Here are some rows, each followed by its group. Groups can overlap.
[-26   8  -6  10  14  14 -16  24  33  43   9 -23 -48 -11 -18  11  11  -5
  30  18  36   0  56  12] w
[  8  29  10  10  56 -10  10 -48 -13  32 -55  -3  -9   6   4 -24   2 -13
  -7  39  25   0 -20  -6] l
[-43  10  46  20  21 -35 -13 -33 -29 -66 -51  26  -5 -29 -51   7 -44   7
  -4 -63 -39  33   9  21] g
[-14 -37   3   5  12 -41   0  37  33   3   9  44   8  22  -7  34  57 -19
  28  -2  17 -13  12   9] z
[ 23 -16 -48  33 -51   2 -22  65  86  40  32 -15  -1  -2 -39  37  89  -8
 -19 -35   9 -35  11 -21] z
[-45 -17  14  -7  10   9  -3   9 -12  11   8   6 -11   1 -31   9  42   0
 -15   1  10  -4   0 -21] p
[ -7 -19 -45 -31 -64  40 -58  48 -38 -34  44 -47  10  41 -23  36 -21 -16
  50 -18  -9  23 -55 -16] x
[-26 -21   8  29 -16 -11  24  31   1 -65   4 -28   7   8   7  12  31 -10
  -1  42  27  16  -5 -42] t
[-28  15  26 -42  43   5  -5  -5 -26  33  20   0 -17 -32  21 -28  17  30
   9  11  41 -64   1   5] w
[ 21 -10 -59  16 -11  14 -24  30  15 -42 -22  24 -18  14 -64  31  38   1
 -13 -39 -26 -32  -7  21] x
[-10 -13  -2  -1  34   4  45  38   5   6 -23   7  41 -41  25 -26  38  13
  21  59  41 -52  19  -7] w
[-44  38  -4 -21  18  -7 -17 -49  -6 -40 -14 -19  -8  13 -21  29 -88  12
  32   3 -40  41  34  16] g
[-12 -28 -55 -42 -34  64 -51  18  11 -51  12  11  17  40 -19  24 -25 -17
  -3 -57 -28  33 -18  -2] x
[-23  60  31   7  27  -4  -9 -42   7 -33  35 -37 -22  18   5 -28  -3  44
 -30   9 -37  42  17  20] g
[-21 -23 -86  22 -64  84 -18  13  13 -32   6  54  29  -9 -48  24   5 -19
   8   6 -46 -12 -43  19] x
[-20 -28 -37 -33 -43  55  19   6  24 -20  46  34 -15  48  14  69  10  34
 -28 -28 -35  -7 -15  -3] x
[ 31 -16 -29  -7  -9  30  -9  43  64 -12  27   7   0  29 -20  -8  31  11
  32   6  -7 -14 -12   8] z
[-25  -9 -10   1  -1  34   7  36  10   4  -2   1  56  10  -2  22  49  -3
  16 -10  13   8   3  10] z
[  8  39  21  20  10   8 -30 -18   0   7 -11   1 -40  24 -54  17  -4  39
   3 -19 -52  74  32 -51] g
[-48   2 -16  -4  15  -6   8  12 -26 -34   7 -20  15 -12  16 -34 -13 -46
  43  43  45   8  14   8] t
[-35  32   4  56  30  19  23 -60 -25 -11 -18  23  -4   1 -62  36 -38   1
  17 -50 -61  72  43  57] g
[  9 -14  -7  37  -8  -7 -14  16  30   5  30  33  52  -8 -13  40   2 -11
   9   9   3 -26  -5  -9] z
[ -5  66  27  46  -4 -17   6   3 -27 -41 -37 -22   0  11 -25  -3 -29  41
  29 -62 -35  42   9  -1] g
[  6 -40 -61 -15 -75 -31  18  12  43 -25  53  32  22  28 -55  16  16 -16
 -39 -24 -25 -14 -74   6] x
[-32  58  39  32 -17 -20 -14 -44 -36 -24 -26  -3  -3 -12 -51  -3 -83   2
  -3 -26 -40  52  31  28] g
[  4 -32 -31   8  37 -37  35  10  26 -22  26  -9  74  17   6 -13  16 -44
   8  19   4 -39 -45  -8] z
[ 40  25   4  32  36 -18  37 -55 -31  -9 -37  21  -8 -22 -19 -61 -51  -2
 -13  19  26  -9  22   4] l
[-14 -15 -58 -47 -45  55  -5   6  50 -11  23  34   1  24 -37  44  28 -44
  -3 -70 -37   0  37   2] x
[-38  28  50  34   5   3 -39 -57 -61  19 -36   0 -21 -41 -11   9 -44 -14
 -22   1 -48  48  21  47] g
[-36  65   9 -30  14  -4  45 -39  11 -38   4  26  22  40 -61  31 -23 -13
  60 -54 -48  22  32  15] g
[-15  -8  16 -16  22   7 -12 -17  43  48 -51   9  14 -19  47   5  25  21
  15  13  46 -30 -16  24] w
[-12   6  44  17  12 -36  28 -43  35  30  -3  -4 -11 -24  60 -33 -64   9
 -32 -13   6 -10 -15  20] l
[-47 -15 -42 -16   7  12  -5   0 -23  86   2   7 -25 -15  31 -13  27   9
  12  -9  46  -2   6 -20] w
[-21 -15  18 -25 -13  58  -9  -1  -4  36  22  49  18   1  18 -28   6  12
  -9  39  56 -66  36  16] w
[ 29 -14 -12  22   3 -13 -11  25 -10  78   9 -23  22  -6   1  32   8  28
  19   7  51 -14  28 -22] w
[  8  27  20 -13  15  -9 -48 -29   2  15  -1  -9  16  -6  -8   3 -45  33
  38 -31 -51  23  11   2] g
[-28 -17 -29 -15  50   2  11  -6   9  34  38 -37  28   0   7  29 -21  10
 -19   4  40 -19  51 -10] w
[  7  11  20   0  28   8 -11 -50   8 -33 -53 -20  18  15 -40 -46  18 -13
 -49 -42 -46  53 -34  21] g
[-54 -25  10   6  18 -50  19  14   5  47   0 -32 -13   3  47   3 -39  22
  -5  25  39 -48  36  -6] w
[ 10  35  31  44  -6   6 -14 -24  -4 -13 -17 -17 -46 -16 -18  -6 -46  27
  49 -22 -42  53   5 -13] g
[-10  39   0  32 -33   9 -29 -46 -36 -53 -16 -17 -49 -40  -7  -1 -24  14
 -35  -9 -23  47  12  12] g
[-28 -19 -32 -10  16 -16  39  58  24 -32  43 -29  21  -2   7  25   4  -9
   2  37  21  46 -31 -32] t
[ 33 -19 -30   1  31 -33  21  32  48   3   8  -1  15 -12 -14  30  -9  30
  16  51   9 -35  23  18] z
[-21  -7 -34   9   2 -30   2  34  33   9 -15 -30  23  10   3 -26 -30  19
  23  24  41 -37   5 -32] w
[-35  47  41  17 -12   1 -24 -54  24   6 -27 -19 -12  -9 -34  27 -49 -36
  75 -34 -65  33   9  48] g
[ 18 -14  48  -2  -4  33 -40  -4   0  18  16  50  24  -1  37 -48  -5  14
   4  21  35 -49   4  -1] w
[  7  -9   4 -14 -46  14  30 -25 -15 -47  -2 -14   2  59   5 -35   9  47
 -46 -31 -16  -5 -22 -13] p
[  8  59  29  18 -14 -39 -30 -52 -14 -27 -46  11 -25   9 -23   1 -50  24
  -8  -5 -49  41  -5  33] g
[-13 -33  18  14  10  -1  28  23  -7  44   8  -9  24 -33  54  21  -7  18
  33  31  36 -64  10 -67] w
[ 53   7 -51 -13 -42  15 -25  17  -6  -1  47  -4 -33  26 -12   3  -1  -7
   1  -1 -12  -4 -57  -2] x
[ 22 -51 -19  20 -66   6  -4  34  55  11  45  71  -5  54 -24  29  42 -20
   0 -25 -25  46 -10   7] x
[ 46  19  18 -34  44   7 -16  34   2  13   5 -11 -12  -1  -1  -1 -26  10
  12  -8  43 -27  36  12] w
[-55 -11  18 -34  -3   8  39  -7   8  12  -9  -5   1   2   8 -16  14  25
  -6  -4  47 -20   8  -5] w
[-59  69  19  11 -14 -34 -84 -42 -54 -44  -5  23  21 -16 -29 -28 -16 -30
 -24  -5 -55  37 -18   7] g
[ 20  48  42  38  13  24 -74 -34   2 -19 -12 -30  -3  -3 -42   6  -4 -17
 -21  -6 -18  16  -8   7] g
[ 27 -45 -25  24 -75  63  21  16  48 -21  32  47 -16  31 -32  59  21  12
  12 -50 -23   8 -18 -16] x
[-22  -4 -26   8  23  27  20  -2  -6  49  22  19 -12   1  67 -51 -10  36
  37  11  55 -48  -6 -28] w
[ 10   2  -4 -11 -17  29  -8  54  32 -41  11  39  20  -7   2   8  17 -30
  -8  14  27 -11  23 -17] z
[ 67 -30 -52 -16 -63  17  28  12 -23 -76  33   6   5  23  12  33  -9 -11
 -25 -27 -33 -24 -16  -3] x
[ 36 -35  25   6 -23 -24  23  10  -3  -7 -23  -5   7  17   2   3   8  15
 -32  69  26 -33 -51 -12] p
[ 24  64  59 -13  40 -30 -17 -63 -33  -6 -23  10  -7  23 -13  -7 -47 -29
  86   0 -45  20  20   5] g
[-29  35  13 -14 -14   7  29  28  -3  42   5 -11   1  -9  30  11 -85 -47
   1  -2  32 -37  24  -9] w
[-14  -7  22  27 -34  -8  -6  19 -33  -5  26 -39  -9 -16 -26  31 -26 -27
  14  31  55  47 -29 -30] t
[ 16  -3 -16 -32 -35  -8  50  -3 -24  10   1 -30   2 -28  21  12 -27  -2
   5   6  30 -24  11   1] w
[ 48 -23 -35 -10 -47  83  20  12  22 -31  73  45 -23  40   5  42  -7  18
 -16 -24 -26  22 -33  30] x
[ 22 -18 -69  13 -31  15 -38  27  35  -5  35  32  14  34  -5  35  29  -4
  26 -48 -20 -36 -54 -27] x
[-78 -20  27 -15  86 -34   8  31   1 -20 -16 -25  34  -6  -9  -3  49   4
 -22  19  32  17 -22  12] t
[-36  54 -10  11  12  23 -26 -55  57 -13 -18  -7  52   3 -11 -25 -49 -19
   3 -16 -28   1  28  21] g
[ 41 -12  23 -22  14 -27 -34  10 -40 -19 -36  31 -26   9  34 -65 -12 -11
 -68  19 -12 -36   1  31] l
[-14  65  30  27  47 -14  -6 -37 -20 -14 -54 -14   0   2 -11  -7 -54  22
  -4  -7 -44  60  -8  11] g
[ 39 -41 -25  37  40   5 -11  30  30 -30  15  11  49  -5  21  26  26  14
   7  49  25   7   9  -1] z
[ 10 -14 -31   8  -8  14 -10  18  59   7  44  29   4  42  -1 -17  18  -8
  -6  -4 -16 -53 -16 -31] z
[ -9  -4 -34 -33  14  29  49  25  45 -14  37  47  27  20 -11  19   4   4
   7  10  22 -15 -27  -6] z
[-81 -20 -42  17  -7 -13  -2  37  23   5  15  14 -32  19  31   1  25 -23
 -24  23  40 -11  49 -35] w
[ 32  33  15  -8   5 -37  38 -26 -55  55 -20   5  -7 -35  31 -49 -37   7
 -17   4  16   9  18 -16] l
[101  44  45 -12  46 -75  17 -43 -34  74 -16  13 -30 -28  32 -48  -1   1
 -25  29  13  -8  -9  44] l
[-12  45  40 -11  51 -30  10 -28 -66  11 -55 -65  16   6   5   2 -10  23
  -8   2 -40  61 -10  44] g
[-31   1 -15 -29   0  -7  59 -15 -22 -24 -26 -59  13 -35  -4 -18 -19 -11
 -27  11  21  -6  12  15] p
[-12  68   9  15   8 -29  10  -3  23 -18 -18 -35 -12 -13 -95  14 -56  -3
  32 -31 -42  84  16  15] g
[-13  -9   7 -27 -35  10  -4   3  26  37  27 -64  24 -16  23 -31  62 -12
 -19  12  45  -1  27 -21] w
[ 24   9 -28  18  14 -33  36  18  40   4   9   1   1  19  38   7  20   9
 -36  12   6  -3 -23  17] p
[-23  50   9  -9  33 -12   5 -34 -28 -30 -49  42  -6 -19 -27  -5 -35 -21
  24 -36 -48  62   1  24] g
[-24   0  -3 -44  14  -7  21  18   4  -1   3 -30 -19 -20  -1 -22 -21  -7
  22  32  43  -3  34 -17] w
[-18  55  11  24  47  15 -33 -33 -25  -4 -11  32  -7   8 -31  19 -51   7
   4 -16 -31  28  25   9] g
[-43  48   9   0  32  17   4 -23 -15  -6 -15  34 -36   9 -48   5   3  19
  17 -36 -33  40 -43  -2] g
[-27  -2  22 -27  63  44  31  20 -11  15  15 -32 -28  30 -40 -11  37   2
  -3  23   2  11  33 -74] z
[-28 -12  15  21  49 -16  55 -37  48  37  14 -10 -18   0  -4 -19 -30  18
  -7  15  23 -48  16 -10] w
[-26  49  15  -1 -26  14 -16 -30 -24 -46  -4  47 -22  -7   9 -30 -49 -15
  13 -29 -30  38 -21  25] g
[-11 -13 -14  17  61  -3  82  46  37 -32  10 -29   6  22   2  52  59 -11
  25   1 -25 -30  12  -6] z
[ 24 -46 -51   2 -54  71 -34  42   0 -12  14  67  19  18 -57  68  44   6
  -6 -58 -15   1 -52 -22] x
Which 3 groups are nearest to each row below, nearest first, going by the distance to the group's nearest row?
[-12  49  28  22  48  36  15  -7 -17 -17 -32  42   0 -42 -46  16  -8  -1
  11 -26 -38  46 -24  -1] ~ g p l
[  7 -11 -25  15 -22  12 -25  51 -10   6  -5   8  -2 -17  48  -7  52   8
 -39   7  24 -45   3   9] ~ z p w
[ 32 -23  28 -12   8  -8  -3  -7 -25  13 -56 -17   2  -4  51 -64  35  11
 -17  47   6  17 -44   4] ~ l p w
[-27 -14 -33  26   7 -34 -58  36 -38 -10  -1 -58  -7 -12   4   7   9 -14
 -30  33  43  14  14 -21] ~ t p w
[ 26 -27 -70 -30  -6  66   6  41  18 -54  36  71 -11   7 -16  40  -9   3
  31 -20 -33  26 -15  45] ~ x z g
[-17  -2  11  25  13 -25 -19  46  -7 -15  73  40  51   6  13 -10  31 -41
  27  10 -22 -17  26  -1] ~ z p t
[ 35  21  72 -36  15 -72  19 -43 -63  -3 -70  51 -16 -12  50 -26  -6 -17
 -58  20  17 -12  -9  -8] ~ l p g
[ -9  33  35 -11  43 -41  24 -30  44  18  24  18 -10   2 -19   3 -33 -29
  27  15 -50  35  27 -18] ~ g w l
[  6  45  18  -7 -53 -27  43 -36 -32 -18 -64  36   4 -61  15 -79   9 -22
 -61  28  10  34 -30  17] ~ l p g
[-22  11  36 -12  16 -49 -33 -25 -62  14 -32 -13  27 -56  16 -51 -17   0
 -14  34   1   6 -20  83] ~ g l p
Which 4 groups are nearest to each row below, nearest first, going by the average distance to the group's rows?
[ 27 -33 -14   7  -8  20 -55  25  43 -22  41  10  -2  28  -7 -10  84  24
  37  -8   6 -12   9  12] ~ z x p w
[ -4  16 -22 -11  -9 -11   6  16  35 -25   5  16  31  -4  -8  31  31 -26
  43  -9  -1  16 -21   3] ~ z t p x
[  5  34  72 -10 -39 -20  25 -42 -40  63 -70  64   2 -51  47 -79 -38 -14
 -16   3   5  30  27  32] ~ l g w p
[-25  -1 -30   1   9 -38  -7  28  40  12  12 -53  17 -38  32   8 -10 -35
 -33  42  26 -35  28  24] ~ w t p z
[ 45 -38 -28  16  17  53 -26  31  39 -29  18  17  -3  -4 -18  -1  -3 -17
  15  19  -8  -8 -18   7] ~ z x p t
[ -6 -29  -7  -2  15  17  17  52   4  26  18   8  29   3  38 -20   3 -16
  35  22  17 -36  46   8] ~ w z t p
[ 26  36  -5  35  -6  36 -19 -31 -16 -27 -21  68 -37 -19   0 -10 -41   3
  18 -11 -43  68  17   6] ~ g l p x
[ -2 -18 -20 -21  20 -34 -21  16  28  51  75 -84   2  15  11  22   2 -32
  22 -16  46 -22 -27 -52] ~ w t z p
[ 12  50  35  20   2   8 -26  11  -9 -20 -15  -7  -4 -22 -46   3   1 -13
 -30 -12 -49  63  11  13] ~ g p t l
Which 3 groups are nearest to each row below, nearest first, going by the distance to the centre of the group?
[ 10  -6  -6 -17  30   5  44  -5  -4  22  41  34 -37  -9  35  11  11  29
 -54  13  49 -40 -16 -28] ~ w p z
Which 4 groups are nearest to each row below, nearest first, going by the distance to the centre of the group?
[-24 -36  37  -5  29 -11 -26 -24  33  -1 -29  19  16 -16  38 -37  29  15
  11  -5  -4   3 -25 -14] ~ p w z l
[  0 -32  -9  20  14  22  -9  -6 -10 -20  34 -68  18  -7  64  -6 -43 -15
  -7  56  48 -50  28   5] ~ w t p z
[-24 -13  22  17   5 -36 -26  24 -30 -12   9 -47   2   6  22 -12 -50 -48
 -10  30  44  13  -2 -38] ~ t w p l
